[[-9, -29, -54, 24, 40, 46], [-6, -26, -48, 18, 35, 39], [-9, -30, -54, 24, 42, 47]] out 24
[[49, -2, -38, -49, -35], [54, 2, -33, -55, -37], [61, -3, -39, -35, -42]] out -38
[[2, 6, 8, 7, 5, 18], [53, 8, 9, 8, 23, 4], [17, 4, 3, 42, 6, 10]] out 7
[[-7, -34, -40, -14], [-19, -40, -39, -26], [16, 41, 46, 16]] out -34
[[50, -29, 5, 9, 10, 11], [-13, 4, 31, 25, -10, -23], [25, -18, -22, -29, 30, -18]] out 9
[[9, 24, -3, 51, -39, -39, -47], [6, 12, -25, 13, -32, -22, -37], [2, -35, 29, 24, -19, -25, -52]] out -39
[[-1, 22, -1, 50, -4], [-4, 24, -11, 43, 1], [-8, -13, 12, -49, 5]] out -1
---
[141.0, -74.9, 35.2, -184.4, 11.3, 161.1, 171.9] out 35.2
[[93.07, -67.90, -109.40, -63.16, -8.66, 60.11, 102.44], [146.12, -71.44, -205.44, 63.88, -24.35, 141.40, 79.12], [-15.10, 7.20, 24.43, 9.02, -37.03, 26.94, -24.38]] out 24.43
[0.06, 0.12, -0.19, -0.04, -0.18, -0.10, -0.11] out -0.19
[[-1.87, -0.13, 0.34, -0.69, -1.62, -0.26, -1.01], [-1.64, 1.86, 0.80, 0.14, -1.41, 0.07, -1.36], [-1.98, 0.30, 0.46, -1.57, -0.27, 0.75, -0.69]] out 0.46
[[-0.11, 0.13, 0.15, 0.02, -0.03, -0.03, 0.00], [-0.17, 0.04, 0.13, 0.02, -0.07, -0.07, 0.09]] out 0.13
[-3.98, 64.94, 158.98, -8.54, -33.37, 22.56, -185.93] out 158.98
---
array([12, 43, 41, 37, 77, 54, 32]) out 12
array([ 440, -472,  693, -576, -819]) out 440
array([ 58, 608, 121, 949]) out 58
array([-327,  595,  904, -780]) out -327
array([11, 67, 50, 90]) out 11
array([582, 753, 966,  29, 263, 824]) out 582
array([924, 860, 431, 596,  48]) out 924
---
[4 4 2 8 2 5] 2
[51 67 24 78 56 85 38] 24
[11 30 78 47 81  1] 78
[9658 3387 2287 4862] 2287
[73 31 33 91 86 91 17] 33
[17 55 75 87 25] 75
[3847 4051 7764 3158] 7764
[101  50 217 236] 217
[ 695 -217 -940 -747 -280   10] -940
---
[-38  26  58 -24 -58   5   9]: -38

[ 15 -21 -52  27 -39   0 -15]: -39

[ -8  -9 -24  50  12  38]: -9

[-46 -62  39  36]: -46

[-15 -49  62  -4]: -15

[[-51 -56 -25  51]
 [-30 -60  -1 -20]]: -56
---
array([[ 13,  36,  49,   9,   4,  19],
       [ -8, -31, -13, -18, -14, -41],
       [-12, -58, -24,  12,   4, -18]]) => 12

array([[-17, -27,  16,  -9,   6,  -5,  46],
       [ -4,  19,  -3,  -6, -15,   4, -10],
       [ 19,   0,  -9,  11,  -2, -10, -29]]) => -2

array([[-17,  12, -26,  12,  40],
       [  5,  36, -28, -23,  -3],
       [ 35,   0, -24, -53,   3]]) => -24

array([[  5,   4, -20, -20, -53],
       [-11,  24,  16, -12, -53],
       [ 18, -58,   1,  14,  33]]) => 1

array([[ 11,  -9,  -1, -61],
       [ -2,   1,   4,  -7],
       [ -6,  18,   0,  -7]]) => 18

array([[ -8,   9,   8,  16,  19, -17,  -9],
       [ 16,  -2,  16,  25, -15, -65,  26],
       [  2,  -2,   8,  -5,  -2, -13,  -2]]) => -2
---
array([-29,  12,   6,  -3,  63, -39,   0]) Out: 6
array([-12,   2,  30, -16, -48,  15]) Out: 30
array([-26, -61,  50, -15]) Out: 50
array([ 52,  46,  37, -13]) Out: 37
array([-18,   6,   8, -28, -35,  62,  43]) Out: 8
array([  0,  35, -64,  37]) Out: -64
array([ 35,  51, -42,  45, -63]) Out: -42
---
[[-39 -21 -57   2 -14  37 -15]
 [-42 -22 -43  33   5  36 -17]]
36

[ 37 -64   4  29  48  23]
37

[[-32  19 -41  13]
 [-32  30 -48 -31]
 [ 45  19 -39 -10]]
30

[ 50 -23 -22  37  -8 -30  20]
37

[[  5 -58   1  -7  -4  44  -7]
 [ 58  -2  49   1 -60  -5   4]
 [ 47 -49  53  -7 -51  -4   7]]
53

[[ 26 -15  -4  11 -14  14]
 [ 14  60 -31  -9   0 -24]]
26

[[  8 -47 -18   0]
 [ 20  -1  -9 -48]]
8

[ 50 -56   6  16   5 -24]
16

[ -2 -47 -35 -62   0 -37  34]
0
---
-18,13,59,22,-40 --> 59, 59

-16,-63,-33,-3,-5 --> -33, -3

-64,41,23,2,22 --> 23, 41

32,28,29,61,51,30,31 --> 61, 61

-35,1,9,-55,-44,12,-59 --> -55, 12

-28,-37,-60,-64,-7,19,59 --> -64, 59

48,5,-59,1,-25 --> -59, 48

47,6,-26,-31,-33,18,-5 --> -31, 47

25,-61,13,-64,-61
-19,15,56,20,15
13,11,64,-16,11
--> 56, 64
---
[50 25 22 -9] out 50
[-12  -6 -10   6 -61  19] out -10
[  7  64   1 -35   7  31] out 1
[ 40  50 -36  62] out 40
[ 12 -44  34 -11 -49 -17  45] out -11
[-62  14 -25  20 -23  29] out -25
---
[ 38  16   5  25  15 -40 -48] gives 15
[-57  13 -56   6] gives 13
[ 39  55 -20 -16  -3 -33] gives -16
[-27 -53  29  18  39 -26] gives 18
[ 33 -11  56 -19  41 -24   6] gives 41
[-31  20 -36  53   8 -24] gives 53
[47 18  2 -3 -2] gives 2
[-17  55 -12 -11] gives 55
[ 45  -7  55  40  34 -29 -26] gives 34
---
[1778 4845 9587 4040] ==> 4040

[  4  70 166 200 105 137] ==> 70

[[96 64 15  6 11]
 [38 55 18  4 44]] ==> 6

[-140  696 -518  238  338] ==> -140

[8 9 7 9 8 5 1] ==> 5

[85 37 18 25 70 16] ==> 18

[[ 22  36 -13 -25]
 [-10 -27  19  39]
 [-10  43  19 -35]] ==> -27

[457 175 514 841 478 142 331] ==> 175
